In the rows, zero is written as 100.
Each run below is a few steps of one of 7 hidden systems, one row a step.
run 1, E:
88 120 133 92 102 106 103 107 109 97 73 104 103 70 67 120 107 115 116 121 139 102
87 79 118 100 116 64 71 108 115 98 82 115 103 104 125 107 107 87 111 94 80 92
109 85 73 75 98 113 119 108 101 111 101 136 112 89 114 108 94 95 87 114 104 84
108 108 116 100 90 97 85 100 87 112 83 90 118 79 89 123 93 127 97 117 115 109
86 88 93 97 112 87 75 103 105 119 96 96 111 121 120 103 86 97 113 90 89 115
96 95 72 94 98 119 104 108 104 108 114 112 94 91 109 95 99 101 115 113 126 95
112 93 109 123 91 98 87 111 91 100 92 92 99 82 103 108 116 118 104 94 110 98
99 83 95 101 107 105 101 109 104 110 86 96 114 113 105 105 102 91 94 73 90 113
run 2, C (8 x 22):
70 128 102 58 126 114 100 64 97 104 113 82 103 137 99 101 54 83 90 128 100 115
83 125 142 102 111 114 101 114 98 90 93 112 76 93 83 112 116 128 132 118 147 87
119 99 143 115 105 80 100 97 76 82 94 106 94 122 112 107 113 113 69 79 64 80
104 109 91 82 106 135 117 91 80 119 100 82 120 131 92 111 75 111 75 93 104 123
99 116 103 128 88 114 90 101 93 96 107 66 85 89 81 93 112 119 123 101 132 114
113 104 108 114 96 94 115 85 93 67 119 97 74 100 101 80 115 82 83 96 81 78
110 99 91 84 95 122 142 113 101 108 96 124 113 106 85 103 104 100 86 84 98 98
104 99 97 118 83 89 93 109 107 117 90 81 116 92 82 101 105 112 113 77 93 126
run 3, B (8 x 22):
108 75 79 92 101 91 97 112 104 103 105 138 99 88 133 101 106 92 99 112 95 74
115 69 92 105 100 98 90 116 90 108 96 122 107 98 135 111 108 107 91 95 96 83
114 74 89 115 103 106 85 104 82 100 104 96 99 111 133 102 107 100 85 87 92 93
109 84 82 113 102 125 98 105 86 101 106 88 93 110 117 95 107 99 93 86 110 100
101 89 95 110 107 123 107 110 99 100 95 92 97 115 102 98 112 97 101 74 108 108
98 92 95 102 105 114 113 102 107 97 90 90 104 108 93 96 106 81 93 77 97 112
98 94 92 100 99 108 107 99 112 98 86 89 109 87 88 100 102 82 96 93 105 113
99 95 103 106 96 97 101 102 111 90 86 96 100 78 89 100 111 88 101 98 105 102
run 4, L:
84 61 65 116 114 78 65 101 121 93 117 95 83 111 151 73 106 57 119 84 79 95
109 123 88 91 97 148 132 84 75 77 134 100 68 95 96 87 99 106 85 133 135 77
114 92 144 127 96 87 80 115 96 88 57 92 106 64 87 124 131 119 102 96 115 95
93 82 56 114 88 94 102 115 131 113 109 96 101 97 95 75 107 76 126 69 91 121
91 131 93 84 100 131 109 78 86 108 116 72 101 112 81 99 72 110 98 123 126 120
105 104 141 123 102 72 75 93 86 93 90 82 100 114 105 108 106 117 92 87 78 100
111 90 84 101 94 101 132 111 108 99 108 122 100 115 98 85 111 86 89 66 71 94
95 100 95 71 108 121 114 93 103 108 80 103 122 88 90 116 84 89 82 117 114 109
run 5, B:
119 138 150 107 86 101 146 107 78 88 110 122 87 121 64 102 117 142 88 83 85 80
109 130 104 89 82 80 104 81 86 132 111 77 135 131 78 104 60 126 77 88 55 134
69 122 92 92 106 96 55 72 101 115 114 52 100 102 100 97 62 101 126 136 123 132
66 130 121 89 121 113 108 96 112 76 115 117 55 102 93 89 109 97 136 130 141 77
101 120 128 66 104 100 154 110 104 100 98 157 106 118 78 111 102 110 87 96 83 77
108 100 109 73 98 74 90 85 93 126 80 98 148 103 102 127 63 108 67 111 66 116
92 101 102 104 106 92 48 70 86 91 104 63 93 77 125 106 80 100 99 147 121 101
101 117 120 114 102 120 108 104 80 73 124 113 55 96 104 93 124 121 115 122 136 64
run 6, V, 8 rows:
88 96 105 100 123 129 86 86 90 85 94 73 88 107 113 103 96 85 94 110 127 104
109 90 113 120 105 119 104 102 94 74 84 85 86 88 99 101 127 88 87 88 115 93
119 78 100 115 95 106 104 110 94 104 79 92 116 96 102 108 114 99 80 70 89 107
98 93 83 107 96 100 86 98 103 118 94 72 118 106 99 99 88 96 99 84 91 130
91 109 84 113 92 102 94 93 111 97 112 76 90 91 86 83 99 91 120 101 111 115
107 102 96 111 85 96 118 112 113 93 102 112 93 79 83 90 119 99 113 92 103 93
108 92 98 95 91 82 106 113 109 115 92 123 118 95 97 106 99 104 101 89 81 100
90 103 88 87 99 85 85 93 106 115 107 99 111 106 106 100 77 98 106 113 90 110
run 7, E:
106 99 97 117 93 82 72 107 85 118 120 99 95 118 123 97 97 131 117 97 90 99
106 94 84 102 102 132 113 116 84 116 113 106 98 127 110 100 103 118 104 80 112 102
93 101 115 112 111 128 99 105 95 92 86 81 91 102 91 106 114 105 109 93 131 108
91 82 105 109 116 101 89 101 110 82 85 91 90 99 112 96 115 70 99 87 102 97
111 85 84 97 95 106 114 94 105 85 95 105 102 76 103 96 104 73 79 104 97 90
111 104 103 101 86 86 101 89 100 100 92 87 117 76 85 104 91 99 83 106 87 107
93 110 91 92 95 81 94 93 109 115 109 95 111 109 94 93 81 98 106 98 80 116
95 113 87 97 91 97 105 103 105 110 121 110 92 104 97 88 95 112 122 108 106 100
run 8, L, 8 rows:
98 76 106 105 119 107 89 88 98 65 91 94 80 86 128 98 114 64 82 112 108 77
111 92 92 117 89 105 106 97 105 69 104 99 77 59 98 87 123 78 96 112 118 79
102 107 95 115 79 102 103 105 113 94 94 88 96 55 71 95 115 101 118 110 126 107
90 115 96 114 85 89 90 102 112 112 103 77 102 91 74 91 99 111 131 94 108 126
92 125 107 105 96 99 104 97 99 110 113 82 98 130 80 90 91 117 114 84 92 122
99 109 122 95 109 101 113 100 92 103 93 100 107 136 92 107 96 106 87 76 79 108
99 88 106 85 115 99 111 97 105 97 86 108 111 118 108 105 96 78 76 84 76 100
99 91 94 82 109 98 102 84 104 87 97 107 102 94 112 101 89 74 78 116 92 88
run 9, P (8 x 22):
101 97 151 114 126 109 91 111 74 75 94 116 69 124 124 112 129 121 100 95 115 68
126 91 114 97 102 93 118 91 76 94 103 108 110 134 115 104 95 98 49 75 50 87
82 115 96 73 120 114 94 64 92 98 110 71 103 130 106 99 59 80 79 120 96 114
70 87 109 107 128 92 72 97 117 82 96 91 75 116 124 88 110 67 123 94 106 98
112 87 99 106 100 103 130 102 109 67 102 120 81 89 100 83 127 67 83 86 86 73
100 127 131 80 99 94 123 80 100 83 90 103 107 89 70 108 91 96 75 117 91 93
88 110 113 99 98 57 65 82 104 101 103 88 103 97 107 100 81 101 107 119 81 104
100 97 78 110 96 94 87 96 98 89 134 106 71 98 127 78 102 97 115 116 104 79
run 10, J (8 x 22):
98 97 111 80 113 106 135 74 114 52 93 110 86 80 92 89 106 41 63 115 90 73
92 113 103 61 112 103 97 63 93 85 100 99 104 78 105 112 66 80 72 161 110 87
106 118 111 83 97 77 81 83 73 104 128 116 95 103 127 109 74 132 91 146 93 76
116 114 94 103 88 115 111 113 70 114 136 125 83 113 113 100 102 149 109 114 117 77
109 97 84 127 97 140 93 112 78 107 118 75 82 108 110 93 114 126 116 91 138 105
82 97 106 124 116 110 79 103 101 94 103 68 79 130 109 87 112 93 124 73 110 115
78 108 140 99 124 99 105 104 115 87 75 98 94 127 85 104 112 88 110 73 97 108
107 98 130 93 109 104 122 93 97 81 69 100 112 101 85 114 108 85 63 86 84 98
run 11, P, 8 rows:
73 138 140 114 113 94 96 81 106 60 121 85 49 107 85 77 113 96 128 115 118 86
107 113 126 113 89 56 120 104 110 82 117 128 80 116 91 79 119 97 104 73 48 79
98 133 89 67 88 88 129 77 104 105 133 118 104 112 84 85 68 94 90 123 75 96
63 116 110 76 120 78 79 97 120 108 106 119 91 115 108 100 83 98 137 126 108 99
99 76 88 95 105 84 101 118 115 96 107 144 87 95 129 93 115 85 112 99 91 71
109 103 105 73 103 114 131 101 94 94 96 137 103 88 98 113 99 100 79 123 108 75
95 103 130 83 112 82 81 95 93 106 78 108 118 100 109 125 87 110 88 119 95 97
106 80 85 104 103 89 69 91 88 100 109 94 98 99 139 100 91 96 90 114 93 90
run 12, J (8 x 22):
87 108 81 68 101 96 114 105 113 114 117 138 102 104 105 97 85 98 117 122 103 91
111 97 102 105 89 101 83 114 88 116 89 104 114 75 104 120 101 132 105 116 122 100
114 79 83 122 93 95 90 112 93 101 115 104 90 107 126 89 114 103 104 83 90 92
84 92 84 94 110 122 106 113 115 108 98 105 95 109 99 95 105 89 124 90 121 108
93 90 118 106 110 92 79 105 106 102 72 88 112 95 101 114 104 98 105 93 105 112
103 90 108 98 104 86 107 104 104 95 92 116 104 110 106 100 106 89 88 81 72 93
102 96 88 81 99 115 120 100 104 107 93 110 113 95 93 106 92 90 86 103 103 103
104 95 89 98 93 94 85 91 96 111 100 88 113 91 107 104 83 102 92 109 95 109
run 13, V, 8 rows:
76 130 127 91 111 94 80 76 104 104 86 57 111 111 75 110 75 102 105 110 105 133
107 111 97 125 91 99 109 83 94 66 134 82 61 101 99 66 117 85 99 97 93 84
125 96 92 97 84 128 139 122 91 109 94 123 111 88 82 110 115 119 84 87 109 93
89 103 120 90 107 78 96 106 109 121 81 101 126 129 91 111 87 103 102 73 71 124
85 104 70 92 105 100 95 79 108 98 131 84 87 117 113 75 79 73 106 108 91 108
96 114 99 92 96 124 126 99 107 86 100 106 87 73 76 98 110 96 107 122 134 92
112 99 132 103 97 78 114 110 104 89 79 122 106 93 90 109 118 102 87 84 76 86
110 91 82 88 98 92 94 91 88 117 108 100 120 118 120 103 77 100 76 98 71 105
run 14, C:
124 69 87 109 93 104 103 119 90 107 93 121 109 90 122 109 116 106 85 87 95 85
110 77 64 105 93 106 86 104 96 121 102 85 117 102 118 100 91 97 97 89 97 118
89 91 70 108 99 106 83 97 111 98 110 86 87 87 112 86 99 84 119 109 118 105
97 83 95 100 105 95 103 108 113 83 100 123 84 86 115 93 118 77 106 103 103 76
104 77 96 90 105 95 106 117 108 110 80 125 118 98 112 112 105 92 92 86 88 96
95 86 89 99 102 96 77 102 105 120 85 85 121 94 108 110 88 99 104 100 104 121
91 100 94 101 104 96 77 88 102 91 106 86 89 84 113 97 93 90 108 127 116 97
102 93 103 93 106 102 104 105 96 89 103 127 87 93 119 101 109 98 97 116 109 73

Which system made each of these runs?
run 15, 2 rows:
100 120 106 85 90 81 101 101 96 110 118 128 99 96 99 103 89 126 114 129 98 84
105 107 116 100 99 92 92 112 81 116 107 117 101 121 113 112 97 137 104 100 95 92
 | E
run 16 (2 x 22):
111 102 132 128 95 77 54 90 74 102 88 61 107 95 110 117 98 132 93 103 95 111
102 123 98 124 93 106 95 78 79 79 144 70 62 113 104 73 100 107 106 110 106 92
 | B
run 17:
84 88 36 99 96 129 109 109 123 109 126 100 85 94 104 71 99 71 132 100 128 109
68 97 115 106 112 80 50 106 123 110 73 79 105 81 100 113 99 99 143 112 128 122
 | J
run 18:
96 97 94 106 110 108 85 108 80 113 124 105 86 139 131 96 96 123 112 93 102 94
93 102 108 105 111 126 105 117 92 115 96 99 98 128 98 107 106 122 117 79 120 110
 | J
run 19, 2 rows:
91 108 123 93 104 73 50 113 90 124 91 121 108 83 120 131 91 147 133 144 126 91
129 69 77 116 90 97 82 125 73 118 120 129 98 105 153 104 111 131 100 101 98 74
 | P
run 20 (2 x 22):
101 116 89 76 85 96 118 92 110 116 97 103 125 86 73 104 77 99 91 112 93 116
84 121 105 96 93 71 83 97 113 115 110 101 102 99 90 96 85 114 131 115 98 110
 | E
run 21, 2 rows:
101 85 100 122 93 87 77 114 110 118 77 76 119 90 92 107 108 106 115 74 97 129
91 96 88 118 99 88 91 89 116 81 113 80 79 93 102 73 108 69 113 94 92 102
 | B
run 22:
124 73 94 115 82 94 109 100 116 91 58 83 130 49 77 108 117 73 69 79 87 114
101 103 52 97 74 85 91 79 119 110 113 70 119 67 87 82 74 74 98 114 88 127
 | L
run 23:
113 109 106 123 96 146 116 102 74 66 120 94 54 78 99 91 132 114 104 122 156 68
84 96 106 121 125 129 75 80 82 66 115 60 56 110 127 85 109 81 106 113 135 91
 | J
run 24 (2 x 22):
115 115 96 101 89 90 66 88 54 134 130 79 116 131 127 112 64 155 92 116 88 111
76 118 102 106 122 119 64 86 76 104 132 70 71 146 129 94 81 122 123 116 127 107
 | B
run 25:
107 76 72 104 104 116 95 81 98 97 92 61 114 105 111 95 89 63 67 82 85 123
98 86 83 116 100 132 94 105 106 92 85 72 94 69 95 100 115 86 110 104 144 110
 | B
run 26, 2 rows:
67 119 137 54 121 84 94 101 122 112 66 132 119 83 84 134 82 106 117 141 122 100
65 100 108 94 118 58 63 102 125 99 114 120 78 117 128 87 96 86 145 109 91 88
 | L
run 27, 2 rows:
80 112 77 121 82 84 100 123 133 105 129 114 70 89 86 67 120 103 170 93 117 100
123 86 109 131 82 90 124 141 105 93 97 138 86 90 95 93 149 119 115 61 94 76
 | E
run 28 (2 x 22):
104 109 115 77 98 108 130 101 103 99 82 121 115 83 75 116 98 100 84 111 105 94
85 111 129 88 108 72 83 91 107 102 84 101 110 98 95 113 87 100 105 115 93 106
 | E
run 29:
95 101 90 94 104 121 131 99 114 91 94 96 100 104 78 89 106 73 93 81 100 110
101 99 109 107 91 95 111 107 117 95 78 97 109 75 72 103 115 91 105 89 104 109
 | C
run 30 (2 x 22):
120 77 73 105 99 164 108 115 73 102 93 101 98 69 114 118 115 115 88 119 163 89
107 73 116 132 106 103 58 100 92 98 56 48 118 83 107 121 110 99 89 81 111 125
 | E
run 31:
89 57 119 128 122 82 56 134 113 106 60 105 101 107 131 115 132 101 128 62 102 102
112 73 67 111 100 104 118 87 104 71 126 101 79 106 126 67 112 52 74 83 71 78
 | B
run 32 (2 x 22):
106 118 106 90 86 93 113 111 96 120 103 123 113 97 82 111 93 132 108 107 100 100
86 110 122 95 109 91 89 113 100 116 96 111 104 123 99 111 98 123 121 95 103 106
 | E
